In the data rows, 128 means zero.
Here are some points:
[146 129 108 154 185 136 159 127  98  64 137 116 130 144 132 101 162 149 105 204 120 153 123 102 143 150 153 125 127 138 134 136]
[147 147 143 119 139 135 203 172 138 100 170 141 118 106 150 152 140 105  94  96 148 102 122  60 133 131 159 105  99 116 127 129]
[129 109 148 132 138 140  78 180 159 138  92 171 113 122 147 187 180 173 178 122 170  60 189  83 139 114 107  94  26 118  97 127]
[184 158 129 164 103  94 106 103 139 174  66 118 180 175 102 104 116 166 148 108  95  90  98 149 122 101 166 174 156 108 168  84]
[ 59 169 130 134 213 133 221 100 147 131 166 126 148 122 159  66 168  82 138 112 116 101 107 120  93 186 160 137 186  76 158 110]
[ 73  92  92 107 158  74  87 176 110  93  66 112  91 170  35  57 127 194 105  77 111 217 216  63 100  26 138 105 114 116 138 208]
[152  90 123 148 132  70  84  82 113 103  68 121 166 165 125  90  94 177  70 106  92 167 161 163 131  71 118  87 124  72 118 227]
[198 117  31  24 152 100 168 133 102 134 183 141 116  59 130 118 149 161 151 187 179 132  67 145 222 169 130 105 114  88  87  89]
[ 99  94 131  92 164 147 114 197 164 112  52 175 129 174  85  89 191 167 122 126 151 128 179  63 147 106 111 112  52 106  93 125]
[144 147 193 109  20 196 105 190 148 127 215  54 113 108 153 169 225  20 187 169 136 124 155 114  71 132 123  93 109 123 120 148]
[109 181 136 144 187 129 209 100 153 172 130 153 138  82 121 120 110  99 166 110 120 127 125 168 154 177 154 157 175  99 105 109]
[ 90 166 129  47 173 172  71 115 103 145  84 134 102 125 118 102 103 189 152 101 102 104 179 127 197 146 197 155 126 227 182 104]
[ 75  80  97  85  67 123 169  99  88 132 147 115 138 135 170 128  73 148  91 158 146 183 143 156 113 110 126 139 133 146 106  77]
[181 136 185  88 174 174  81 124  81 134 126 156 100 136  72 119  64 148 107 105 100 144 125 137 204 174 113 164  89 108 125 121]
[155  96 183 128 106 195  56  82 182 118  43 167 144  94 140  89 114  97 101 153 125 136  85 171 129 187  65  80  92 110  92 169]
[183 125 101 150 124  95  20 170 116 138 151 118 106 119 151 175  95 105 159 122 178  92 114 114 167 116 184 104  39 160 105 112]
[ 40 110 113  13  56 150 179 129 104 175 150 109 137  58 129 106  34 207 142 187 103 164 123 181 110 162 119 108  69 159 149 105]
[143 132 137 114 120 187  74  86 196 136 112 165 110  91 131  90 100  59 163 147 111 183  91 132  72 202  73 104  56 170 125  74]
[ 63 151 138 125 208 137 167 111 196 141 106 126 123 154  77  53 143  86 142  94 158 153 161 101 114 106 144 178 181  75 131 148]
[ 91  94 168 255 119 126 102  97 195 110 102 112 166 124 183 123 135 198  74 158  75 114 164 168  79  89 124  59 148  91  68 237]
[132 170 142 111 128 243  39  87 137 111 160 150  58 170 139 129 187  89 173 112 140 162 137 132 153 138 166 163 110 175 160 103]
[145 153 137 209 101  82 136  39 157  86  86 138 158 192 102 119 141 175  80 102 135  82  88 174 109  67 104 130 201  78 141 217]
[100 108 109 124 127 114 193 151 121  88 136 146 106  91 144  76 173 164 119 156  69  98 151 121 104 135  86  87 157  98 146  78]
[129 138 152 169 106  96 189 169 146 117 116 181  54  31 103 189 130 182 134 118  70  76 189 161 157 107  69 131 175 147 107  93]
[144 116 129 144 151  34  99 170  95 176  76 105 118 120 115 128 142 197 119  75  68 155 164 142 103  66 114 139 160 147 159 137]
[180 179 107  94 130 156 105 115 182 103 251 142  88 103 152 162 202 113 152 150 139 104  99  95 146 168 116  93  60 100 112  90]
[138 154 119 126 185 111 192 100 157 205 126 116 150 103 158  85 141  97 164 123 139 133 104 198 135 157 130 178 190  80 132  84]
[152  99 141 170  79 103  91 135 178 126 129 141  45  57 152 178 143 171 181 140 135  57 182 156 113  83  66 108 130 110 120 127]
[ 92 100  75 117 120 132 202 107 140 104 197 179 129 116 195  55  34 123 118 173 135 182  74 139  94 188 105 140 111 117 125  46]
[124  86 116  75 149 176 100 175 151 113  57 188 159 189  98  73 163 154 125 138 158 148 183  63 166 120 135  98  22  87  81 111]
[ 94  81  95 214 109  89  93  79 117 158 107  55 188 139 199 169 130 182  96 146  72 147 208 142  86  49 193  72 165 189  77 132]
[101 106 116 137 166 193 138 110 136  45 133 130 157 150 124 128 154 127 105 185 123  82  88 108 107 147 102  47 122 108 122 219]
[223 117 116 108 183  90  85 158 149 151 158 160 155 116 142 106 121 147 130 143 107  60 121 101 222 181 161 134  92  82 114  42]
[101 126 124 102 175 149 167 168 119 116  99 185 179 142 163 102 214 172 117 133 107  69 132  73 132 186 121  69  78  93 126  94]
[ 59 105 127 112  64 105 206 116  91 142 152 105 115 121 197 178 107 147  79 131 156 159 144 167  85  87 101 147 167 184 134  83]
[107 118 167  27  45 113 161 207  76 158 151  43 142  30 110 158 153  96 167 170 135 111 171 131 121 129 142  85 149 156 127 163]
[207 108 199 108 184 152  58  41 114 103 125 145 146 133 132  79  93 142  67 141 116 133 127 156 194 145  74 142  92  55 102 170]
[144 124 119 132 157 135  87  86 197 123  90 184 124  74 142  62  55  58 154 141 115 169  81 129  87 196  79 113  90 174 132  53]
[ 63 134 150 127  76 118 210 154 111 129 160 169  78  59 143 178  80 171 107 136 123 140 136 160 132 138  94 145 137 164 111 101]
[ 72  81 147 126   8 214 252 167 114 142 141 118 130 145 190 112  63  91  94 130 150 216  83 124  36 119 120 137  81 122 147 126]
[142 170 138 205 139  84 107 104 108  96 151 168 126 133 113 255 141 128 116 174 118 176  92  91 136 137  76 209 176 174 149 173]
[ 83 185 121 162 161 157 194 113 165 165 159 130 126 182  87 121 121  63 141  63 132 118  75 195 101 183 138 146 207  83 162 109]
[ 93 148 199  88 118 185 116 164 161 165  61 162  78   8  69 154 114 156 143 108  85 125 137 118 121 188  82  97  90 207 129 138]
Then 16 other points, each followed by its number:
[146 139 132 191  55 164 199 114 124 134  69 100 156 215 117 112 123 101 115  69 140 156  92 108  49  59 169 151 149 117 177 159] 0
[148 116 170 154 143 127 103 123 167 115  72 184 162 143 176 171 182 175  98 126 152  49 156 150 153 129  72  87  74  80  97 151] 1
[172 157 230 107 206 126 102 135  98 137 130 164  80  65  97 147 108 175 103  89  83 102 171 106 186 146  97 188 116 131 122 121] 2
[ 96 167 109 149 168 109 149  37 129 188 133 142 209 143 151 167 102  66 155 109 124 159  88 141 136 173 120 206 218  90 143 116] 3
[ 99 112 118  97  31 211 156 115 149 137 216 136  99 106 176 118 125 119 154 195 127 200  71 163  78 171  91 118  59 112 119  88] 4
[ 75 144  98 128 203 153 208  94 138 134 144 122 187 143 168  33 137  80 148 118 120 109 103 122 113 197 168 136 164  54 145  98] 5
[127  95 198 119   9 219 202 240  77 124 134  40 180 142 173 126 136   0 123 122 142 165 159  82  64 111 182 103 123 113 119 169] 6
[125 129 107 152 114  78  98 169  90 144  97 115  99 194  53 145  89 170 103  44  69 178 122 162  99  96 116  97 150 138 166 152] 7
[ 76  71  99 199 135 168 123 139 134 123 122 101 198 121 191  53 139 178 123 181  50 140 144  85  77 151 200  47 107 105  82 169] 8
[133 137 118 147 114  97  95 140 110 130 106 116 111 122  93 135 121 171 130  91  62 192 180 125 121  92 138  96  94 137 121 159] 9
[143 158 136 212 116  78 137  40 162  93  83 134 161 184 108 114 140 162  80 108 145  89  88 169  98  74 105 143 207  86 148 210] 10
[134 143 168 143 106  79 164 208 119  90 169 106 134  79 139 149 118  43 150 137 130 103 179 108 113 136 138 112 172 135 112 121] 11
[113 160  95 163 150 177 159 107 157 174 143 139 128 212  78 105  82  53 149  77 138 153  55 219 121 203 155 151 179  66 161  93] 12
[117 152 117 164 114 109 125  96 160  89  75 138 118 199  49  75 137 166 114  93 156 124 113 111  99  47 130 152 180  92 141 198] 13
[174 185 141 221 185  64 130 108 172  70 181 130  70 132 147 171 156 105 119 165 143 167 138 140  91 107  87 174 142 190 157 104] 14
[145 173  97 145 117  97  81 201  89 135 158 136 116 199  66 159  89  89  63  77 107 130  32 171 155 159 156  90 113 187 161  89] 15
Which of these numbered points is nearest to each point below, looking only along the 7 directions in which the first points spread most? Its number follows each.
[195 125 100 118 170 119 105  78 157  66 164 181 168 126 154  90 119 144  75 172 145  76 108 134 219 174 140  78  96  36  66 157] > 1
[120 132 129 101 143 198  29 113 107 118 115 152  59 123 144 144 105 165 207  99 171  78 185 109 187 132 198 153 101 208 161 131] > 2
[166 144 118 192  97 115 127  33 148  88  73 146 185 207 112  98 110 157  94 114 146 114  88 183 127  93 131 133 183  56 130 195] > 10
[146 169 122 185  93 126 181 112 115 125  85 145 134 150  65 143 104 163 147  88 118 122 113 128 124 101 166 149 165 118 141 152] > 7
[ 98 170 156 163 163 125 132  89 187 185 156 110  93  74 153 170 137 110 220  99 182  60 164 148  96 127 141 156 152 105 149 147] > 14
[129 128 154 138 136 135  79 120 203 127 100 165  72  50 134 122  90  82 159 129 145 124 108 120  70 175  71 110  93 189 132 105] > 15
[ 51  89 132 214 143 150 142 154 142 112 133 103 167  99 183  82 166 184 121 154  49 119 157  74  59 126 180  44 140 127 100 180] > 8
[147  82 169  93  64 158 108 200 104  87 130  86 178 139 115  94 137  44 137 175 161 135 181 101 140 128 160  88 128  63  80 185] > 8
[106 136 154 134 134 132  92 101 177 139  93 190 115  63 127 137  91  72 135 133 104 156  72 106  88 205  47 142 133 182 143 108] > 15
[120 199 137 153 133 196 141  49 219 183 197 109 129 138 170 121 189  36 188 118 141 174 100 174  86 168 121 156 118  79 141  89] > 12
[ 80 132 103 122 203 150 152 108 179 133 112 133 129 167  80  21 121  74 160 113 162 181 152 108 129 125 167 168 143  54 112 133] > 5
[128 140 202 125  67 131 160 254  96 114 155 108 121  48 100 201 145  82 165 134 122  78 199  96 153 134 161 104 164 139  88 167] > 11
[ 66 147 128 137 208 115 172 107 193 124 121 139 109 156  80  45 136  80 149  83 160 157 149 108 104 118 136 170 182  87 139 133] > 5
Now 16 new points, numbered from 0 again:
[119 139 129 133 124 122 131 138 112 172 100 206 190 129 163 233 181 165 133 146 121 112  92 105 166 165  58 145 112 112 117 122] 0
[ 72 167 191 177 136 167 255 124 170 171 130  90 136 147 175 120 153  28 115  40 148 150 124 125  32 101 144 174 191 118 175 150] 1
[120  64 136  53  65 177 105 239 103  78 119  87 149 152  68  54 142  37 159 173 167 170 204  44 138 113 185  95 107  79  83 176] 2
[ 70 149 119  66 131  40 103 128  99 173  85  67 126  85  80 129 114 242 131  75  59 164 204 142  86  75 126  82 104 190 184 186] 3
[142 125 122 157 120 218  60 117 179  90 168 111  90 111 124 233 176 111 194 174 175  74 113 123  92  95  88  58  67 143 122 201] 4
[135 160 197 145 195 148  69 148 116 138  94 185  76 142 140 122 153 156 124  73  97  61 174 111 190 135 171 211 185 209 178  77] 5
[193  45 153  67 153 119  99 136  97 153 128  89 112 178 115  43  79 147 107 119 126  50 137 128 171 142 106 197  69 100 129  91] 6
[123  69 145  50  67 175  96 238 103  82 119  83 147 150  71  61 142  39 157 168 165 163 201  51 135 108 186 102 102  76  79 176] 7
[129  78 139 158  66 103 190 170 147 134 109 107  73 125 150 115 149 132 114 103 101  76 152 162  61  65  67 136 148 125 154  99] 8
[156 153  91 116 149  80  99 117 122 114 193 201 164  93 127 209 115 138 127 138 119  98  76  61 212 187 115 162 142 103 118 120] 9
[175  96 104 188 135  80 131 145 121 104 132 112 122 182 128 161 109 136 124 171 137 112 134 124 140 123 133 194 122 152 134 138] 10
[ 93 199 148 172 156 138 152  60 180 183 175 134 143 126 150 177 166  44 171 109 127 140  84 145  88 168  94 194 191  98 155 128] 11
[ 62 139 115  61 132  40 105 140  95 176  80  68 127  73  78 140  95 249 127  86  57 163 202 132  96  80 132  81 108 194 191 182] 12
[110  95  86 245 130 128  95 122 177 125 127 124 156 164 161 106  64 147 127 144  70 169 122 150  83 137 159  73 130 133  96 126] 13
[ 92  82  83  65  67 163 229 138  78 156 159 137 111  76 165  93  95 158 142 196 157 191  56 183 120 164  83 131 122 108 110  84] 14
[137 106 107 130 156 209 113 139 141  55  97 142 131 138  56 155 103 129 141 177 132 132 125 116 158 125 124  66  82 126  88 199] 15
Which of these numbered points is nearest to each point below, looking only along the 7 directions in which the first points spread most? Its number follows each.
[ 85 109  99  88  79 108 232 144 111 145 175 147  70  53 162 125  98 160 126 183 171 190  60 191 100 134  55 148 148 139 126  90] > 14
[104  96 105 183 111 107 146 150 143 177 124  84 111  53 168 146 170 199 140 179 102 165 123 174  80  81 125  82 167 144  74 185] > 8
[143 178 107 175  84 122 154 105 119 127  78 163 154 146  62 161  89 178 143  97 109 115 101 135 151 121 150 152 173 117 132 151] > 10
[ 95 108 161  80  84 151 171 224  63  87 173  81 176  96 141  92 185  60 132 166 114  82 165  59 102 174 179  68 156 107 131 160] > 7
[160 136 116 173 169  49 107  73  79 102 120  73 132 162 153 218 152 145  72 161 144 162 194 154 154  58 161 165 180 220 125  92] > 10
[ 82 154 187 153 126 222 172 153  99 104  99 134  62 177 169 134 156  84 100  31 144 145 157  83  99  87 185 184 172 217 193 147] > 1
[121  90  81 252 159  83 112  85 194 133 139 123 151 110 199  77  79 151 136 168  84 180 142 139  68 115 154  90 120 146  85 106] > 13
[173 160  61 137 233  20 148  97 179  66 211 185 117 100 160  90  82 111 120 134 151  92 113  83 159 162 116 134 137 125 126  47] > 9
[ 87  92 107 194 114  90 129 116 130 169 122  69 128  77 185 172 163 204 117 160  89 156 168 155  79  60 145  82 179 174  76 164] > 8
[102  88  70  50  53 143 218 130  74 168 162 125  95  75 163 118  97 159 139 190 170 202  65 204 118 131  91 141 140 129 103  85] > 14
[155 133 181 106  16 212 105 186 130 127 206  67 147 105 147 155 188  15 182 183 129 147 152 115 108 153 148  96  86 100 104 137] > 4
[153 114 117 160 172 127  95 148 138  56  97 129  96 182  55  95 131 138 111 176 161 204 175  72 150  81 148 158 107 136 110 159] > 15
[144 150 131 149 163  63  79 152 116  86 123 147 141 165 119 102 134 115  36 111 128 122  98 128 165 103 136 103 116 147 110 149] > 10
